array([[132, 166, 112, 122, 107, 172],
       [151, 172, 114, 128, 119, 170],
       [147, 172, 100, 128, 125, 169],
       [135, 167, 107, 127, 119, 161],
       [139, 161, 110, 128, 129, 159],
       [181, 106, 154, 168, 174, 130],
       [134, 155, 129, 130, 115, 159],
       [217,  98, 159,  81, 139,  84],
       [221,  89, 161,  86, 136,  70],
       [138, 164, 109, 132, 119, 155],
       [224,  93, 168,  60, 133,  73],
       [151, 122, 154, 172, 180, 127],
       [158, 171, 103, 129, 126, 173],
       [246,  85, 160,  72, 143,  65],
       [147, 169, 123, 132, 130, 154]])
Indices start at 0.
Give the entry in the bottom-left corner.
A: 147
The entry at row 1, column 0 is 151
The entry in row 1 and column 1 is 172
The top entry of the column that holds the largest entry is 132
Give the entry just left of 170.
A: 119
Give the entry just right of 181.
A: 106
The entry in row 1 and column 2: 114
The entry just right of 106 is 154
The bottom entry of the column that holds the smallest entry is 132
The entry directly above the largest entry: 158
The entry in the bottom-right corner is 154
The entry just left of 89: 221
Give the entry just left of 160.
A: 85
The entry at row 0, column 1 -> 166
Give the entry just right of the smallest entry.
A: 133
The entry directly above 217: 134
The entry directly below the smallest entry: 172
The entry in row 2 and column 2: 100
The entry directly above 123 -> 160
The entry just right of 174: 130
The entry at row 2, column 0 is 147
The entry at row 0, column 2 -> 112
Give the top entry of the column that holds the smallest entry.
A: 122
Give the entry in the top-right corner.
A: 172
The entry directly below 98 is 89
The largest entry: 246

Read these off the row that follows.
1) The 3rd entry from the right?
2) The 1st entry from the right?
756  410  278  245  690  706  498
1) 690
2) 498

Questions about the row below.
1) What is the second entry from the left?
2) What is the 1st entry?
3) What is the first entry from the right?
4) What is the entry at the centre?
5) What is the entry just left of -0.11?
6) What is the third entry from the right?
array([ 0.09,  0.19, -0.19, -0.04, -0.09, -0.03, -0.11])
1) 0.19
2) 0.09
3) -0.11
4) -0.04
5) -0.03
6) -0.09

[-13  -2 -50 -29 -38 -12 -18  18  33 -17   4  -2   1]
The 1st entry -> -13
The first entry from the right: 1
Report the median entry.
Answer: -12
The entry just left of -17: 33
The entry just right of the smallest entry: -29

-27.68  -27.33   -1.96  -27.08  -13.97  -11.49  -27.39  -17.41   -1.47  -27.48  -12.01
-10.09  -12.70  -27.22  -14.72  -27.65  -27.94  -13.72  -27.66  -27.08  -12.04  -28.02
-21.67  -22.33  -21.75  -23.37  -23.83  -23.63  -22.48  -22.59  -18.14  -22.10  -22.66
-27.23  -26.84   -8.05  -25.77   19.64   23.09  -26.98   26.04  -12.00  -26.98   29.76
-17.97  -18.29  -22.82  -19.33    0.32    1.06  -19.31    8.40  -24.24  -19.85    6.29
 -7.38  -10.54  -27.57  -14.05  -27.40  -26.92  -11.61  -26.98  -27.18   -9.99  -26.25
-26.11  -26.08  -15.29  -25.57  -27.51  -27.40  -26.10  -26.13  -11.90  -25.58  -26.44
-27.19  -26.96  -12.32  -26.36  -27.12  -26.96  -27.07  -27.90   -9.53  -27.22  -27.69
-18.86  -19.17  -21.68  -21.08  -23.27  -23.44  -19.93  -23.82  -21.08  -20.05  -23.81
-27.47  -27.12   -6.14  -26.44   -2.87    0.43  -27.21   -2.47   -8.44  -27.32    2.59
-21.02  -21.50  -23.22  -22.18  -27.91  -27.85  -22.11  -27.52  -21.35  -22.72  -27.35
-24.30  -24.29  -18.47  -24.20  -27.91  -27.88  -24.56  -28.02  -17.29  -24.82  -28.03
-23.92  -23.58  -14.72  -23.07   16.99   18.44  -23.93   23.71  -17.96  -23.24   25.82
-27.62  -27.39   -7.71  -27.05  -28.02  -27.97  -27.43  -27.58   -4.54  -27.57  -27.95
-15.31  -17.02  -25.98  -18.36  -27.81  -27.61  -17.70  -27.47  -25.38  -16.99  -27.08
Report the entry in the bottom-right corner.
Answer: -27.08
The first entry, reading row by row: -27.68
The entry in the bottom-left corner is -15.31
The entry just left of -22.48 -> -23.63
The fourth entry in reading order -> -27.08
Report the third largest entry.
Answer: 25.82
The entry just right of -21.67: -22.33
The 2nd entry on the diagonal from the top-right corner: -12.04
The entry directly below -1.96 is -27.22
Report the entry directly below the centre entry.
Answer: -23.44
Report the top entry of the column that holds the smallest entry.
Answer: -12.01
The entry directly above 1.06: 23.09
The largest entry in the first row -> -1.47
Report the entry directly above -23.24.
Answer: -24.82
The entry just left of the centre entry -> -27.12
The median entry -> -23.37
Report the largest entry in the last column.
Answer: 29.76
The entry directly below -17.97 is -7.38
The entry directly above 0.32 -> 19.64
Report the second entry on the main diagonal.
Answer: -12.70
Report the entry directly above -17.02.
Answer: -27.39
Report the smallest entry in the last column.
Answer: -28.03
Report the entry directly below -27.32.
Answer: -22.72
Report the entry directly below the largest entry.
Answer: 6.29
The third entry on the main diagonal: -21.75
Report the entry just right of -11.49.
Answer: -27.39
The entry just right of -17.02: -25.98
The 5th-last entry, reading row by row: -17.70
The entry at the centre -> -26.96
Report the smallest entry in the last row.
Answer: -27.81

[[ -12.786  199.563  -23.255   50.683   29.832]
 [ 170.234   16.155  -39.469   -9.637  113.168]
 [  72.352   29.362 -132.155 -166.960  -31.579]]
The entry directly above the centre entry is -23.255
Report the entry in the top-left corner.
Answer: -12.786
Report the centre entry.
Answer: -39.469
Report the 2nd entry from the end, reading row by row.
Answer: -166.960
Report the entry directly below -39.469.
Answer: -132.155
The second entry on the main diagonal: 16.155
The top entry of the column that holds the smallest entry -> 50.683
The entry in the bottom-right corner: -31.579
The largest entry in the last row: 72.352
Report the 3rd largest entry.
Answer: 113.168
The top-right entry -> 29.832
Report the second entry in reading order.
Answer: 199.563

M = [-69, -14, -52, 115, -4, -53]
The last entry? -53
The 3rd-last entry is 115
The 2nd entry from the left -> -14
The first entry? -69

Questions about the row below.
1) Read off the last entry.
2) Read off the third entry from the left.
3) Read off the entry just left of 117.
[ 96 -47  88 116  96 117 104  88]
1) 88
2) 88
3) 96

Questions about the row below.
1) What is the entry just right of the largest entry?
2) What is the entry just left of -175.3?
3) What is the entry just left of 146.2?
4) What is the entry just left of 194.9?
[160.7, 194.9, 182.9, -57.6, 147.6, -173.6, -175.3, 146.2]
1) 182.9
2) -173.6
3) -175.3
4) 160.7

data =
[[-0.017 -0.180  0.186 -0.018 -0.122  0.039]
 [ 0.086  0.224 -0.132 -0.016  0.155  0.087]
 [ 0.042  0.209 -0.102  0.012  0.116  0.127]
 [ 0.084  0.163 -0.109  0.001  0.144  0.023]
 [-0.017 -0.092  0.151  0.035 -0.088  0.112]
 [-0.135 -0.034  0.200  0.080 -0.057 -0.009]
 [-0.029 -0.055  0.131 -0.025 -0.183  0.115]
 [-0.068 -0.069  0.140  0.115 -0.095 -0.041]
 [ 0.034  0.147 -0.192  0.042  0.210  0.067]
 [-0.154 -0.073  0.239  0.168 -0.051 -0.125]
 [-0.011  0.006  0.171  0.131 -0.021 -0.228]
 [ 0.059 -0.046  0.172  0.035 -0.077 -0.115]
 [ 0.106  0.140 -0.031  0.009  0.185  0.063]
 [ 0.060  0.230 -0.093 -0.006  0.165  0.091]]
Indices start at 0.
Report the entry in row 1 and column 1.
Answer: 0.224
The bottom-right entry: 0.091
The entry in row 2 and column 0 -> 0.042
Report the entry just right of -0.132.
Answer: -0.016
The entry directly above the largest entry is -0.192
Report the entry directly below -0.041.
Answer: 0.067
The entry directly below the largest entry is 0.171
The entry just left of the largest entry -> -0.073
The maximum is 0.239
Report the top-right entry.
Answer: 0.039
The entry just left of -0.088 is 0.035
Report the top entry of the column that holds the largest entry.
Answer: 0.186
Report the entry at row 0, column 0.
Answer: -0.017
Report the entry directly below -0.102.
Answer: -0.109
Report the entry at row 0, column 1.
Answer: -0.180
The bottom entry of the column that holds the largest entry: -0.093
Report the entry at row 1, column 0.
Answer: 0.086
Report the entry just left of 0.185.
Answer: 0.009
The entry just right of 0.239: 0.168
Report the entry in row 2 and column 1.
Answer: 0.209
The entry just left of the smallest entry is -0.021
Report the entry just left of 0.112.
Answer: -0.088
Report the bottom-left entry.
Answer: 0.060
Report the entry directly above -0.016.
Answer: -0.018
The entry directly below the smallest entry: -0.115
The entry directly below 0.023 is 0.112
The entry directly above -0.154 -> 0.034
